[[ 30  13 -16  -7   3  17]
 [ 22   8 -13  -3   5  12]
 [ 27   6 -14  -5  -2  10]
 [ 26   6 -11   3  10   1]
 [ 20  12 -21   0   2   3]
 [ 23   4 -16  -3   7  11]
 [ 24   5 -14  -7   3  13]
 [ 23   5 -23  -5  -1  20]
 [ 27   7 -15 -12   4  13]
 [ 36   6 -12  -5  -1  16]
 [ 21   5 -16   7   3  12]
 [ 19   6 -14  -6   8  10]]
:
[[ 13 -16  -7   3  17  30]
 [  8 -13  -3   5  12  22]
 [  6 -14  -5  -2  10  27]
 [  6 -11   3  10   1  26]
 [ 12 -21   0   2   3  20]
 [  4 -16  -3   7  11  23]
 [  5 -14  -7   3  13  24]
 [  5 -23  -5  -1  20  23]
 [  7 -15 -12   4  13  27]
 [  6 -12  -5  -1  16  36]
 [  5 -16   7   3  12  21]
 [  6 -14  -6   8  10  19]]

[[ -8  27  -3  10 -25 -21 -28  -8  -6  17   2  15   9 -19]
 [  9 -12 -13  11  15 -32   9 -15  22 -10  18 -20  15  42]]
:
[[ 27  -3  10 -25 -21 -28  -8  -6  17   2  15   9 -19  -8]
 [-12 -13  11  15 -32   9 -15  22 -10  18 -20  15  42   9]]

[[ -4  17  11   8  21  34]
 [ -7  17 -18   6  11  33]
 [  9  -6 -13  44  -8 -18]
 [  9  20  11 -15  15 -11]]
:
[[ 17  11   8  21  34  -4]
 [ 17 -18   6  11  33  -7]
 [ -6 -13  44  -8 -18   9]
 [ 20  11 -15  15 -11   9]]

[[ 23   9   3 -17]
 [ -9 -27 -14  -6]
 [ -7 -31 -25 -13]
 [ 26  20  20   0]
 [  8  -1  -3 -22]
 [ -7 -38 -40 -33]
 [ -8 -36 -30 -21]
 [ -1 -29 -29 -23]
 [ 14   9  19   8]
 [ 29  12   1 -22]
 [-14 -20  -4  -7]
 [-14 -26 -13 -13]]
:
[[  9   3 -17  23]
 [-27 -14  -6  -9]
 [-31 -25 -13  -7]
 [ 20  20   0  26]
 [ -1  -3 -22   8]
 [-38 -40 -33  -7]
 [-36 -30 -21  -8]
 [-29 -29 -23  -1]
 [  9  19   8  14]
 [ 12   1 -22  29]
 [-20  -4  -7 -14]
 [-26 -13 -13 -14]]

[[  4   1   4  -4   0   0]
 [ -1   0  -2   3   6   3]
 [ -8   3  -2   6  -7  10]
 [ -6   4   2   2 -19   5]
 [  6  -2   3  -6   1  -7]
 [  2   2   4  -5  -5   2]
 [ -2  -1  -1  -4   1   1]
 [ -9  -1  -8  11   3   4]
 [ -9  -1  -8   9   6   7]
 [  1   2   4  -3  -7   2]
 [  6   1  15 -37 -14   6]]
:
[[  1   4  -4   0   0   4]
 [  0  -2   3   6   3  -1]
 [  3  -2   6  -7  10  -8]
 [  4   2   2 -19   5  -6]
 [ -2   3  -6   1  -7   6]
 [  2   4  -5  -5   2   2]
 [ -1  -1  -4   1   1  -2]
 [ -1  -8  11   3   4  -9]
 [ -1  -8   9   6   7  -9]
 [  2   4  -3  -7   2   1]
 [  1  15 -37 -14   6   6]]

[[  6 -31 -15   3  -4  -2  -7 -11  -8 -10  -8  10]
 [  4  18  39 -12 -35  14  -3   1 -10  44  -5   1]
 [-12  16 -16 -10  12 -26  12 -28  -5   4 -20 -33]
 [-13  33  23  -2 -11   4   9   3 -15  18  -1 -10]
 [ -2  -2 -18   7  24 -24  -3  -1   8 -11  -6 -19]
 [ -2  13  -1  -2  12   1   5   8  14  -6  10  -3]]
:
[[-31 -15   3  -4  -2  -7 -11  -8 -10  -8  10   6]
 [ 18  39 -12 -35  14  -3   1 -10  44  -5   1   4]
 [ 16 -16 -10  12 -26  12 -28  -5   4 -20 -33 -12]
 [ 33  23  -2 -11   4   9   3 -15  18  -1 -10 -13]
 [ -2 -18   7  24 -24  -3  -1   8 -11  -6 -19  -2]
 [ 13  -1  -2  12   1   5   8  14  -6  10  -3  -2]]

[[ -6  -6 -27 -20  13  12  10  -8 -34  20  -5  12]
 [  9 -11  20  -6  14  -9  41 -29  -6   2 -33  13]
 [-11 -25 -22   1  20 -10  20   7  -3  -5   4 -24]]
:
[[ -6 -27 -20  13  12  10  -8 -34  20  -5  12  -6]
 [-11  20  -6  14  -9  41 -29  -6   2 -33  13   9]
 [-25 -22   1  20 -10  20   7  -3  -5   4 -24 -11]]

[[  1  -5   6   6]
 [  4  -8 -18 -10]
 [-13  16  18 -16]
 [-31  46  17  -5]
 [-16   3  -3  -9]
 [ 15 -16   7   0]
 [ 20 -19  11  12]
 [  0  11   8 -11]
 [ -6 -11   7   5]
 [ -2 -17 -13 -11]]
:
[[ -5   6   6   1]
 [ -8 -18 -10   4]
 [ 16  18 -16 -13]
 [ 46  17  -5 -31]
 [  3  -3  -9 -16]
 [-16   7   0  15]
 [-19  11  12  20]
 [ 11   8 -11   0]
 [-11   7   5  -6]
 [-17 -13 -11  -2]]

[[ -1   5   6   8  10  -3   4   0  -6  -3   3]
 [-35 -16  -7  -6  -9  -4  -3  12 -14  -7  -2]
 [ -5   3   6   8   9  -4   3   2  -8  -4   3]]
:
[[  5   6   8  10  -3   4   0  -6  -3   3  -1]
 [-16  -7  -6  -9  -4  -3  12 -14  -7  -2 -35]
 [  3   6   8   9  -4   3   2  -8  -4   3  -5]]
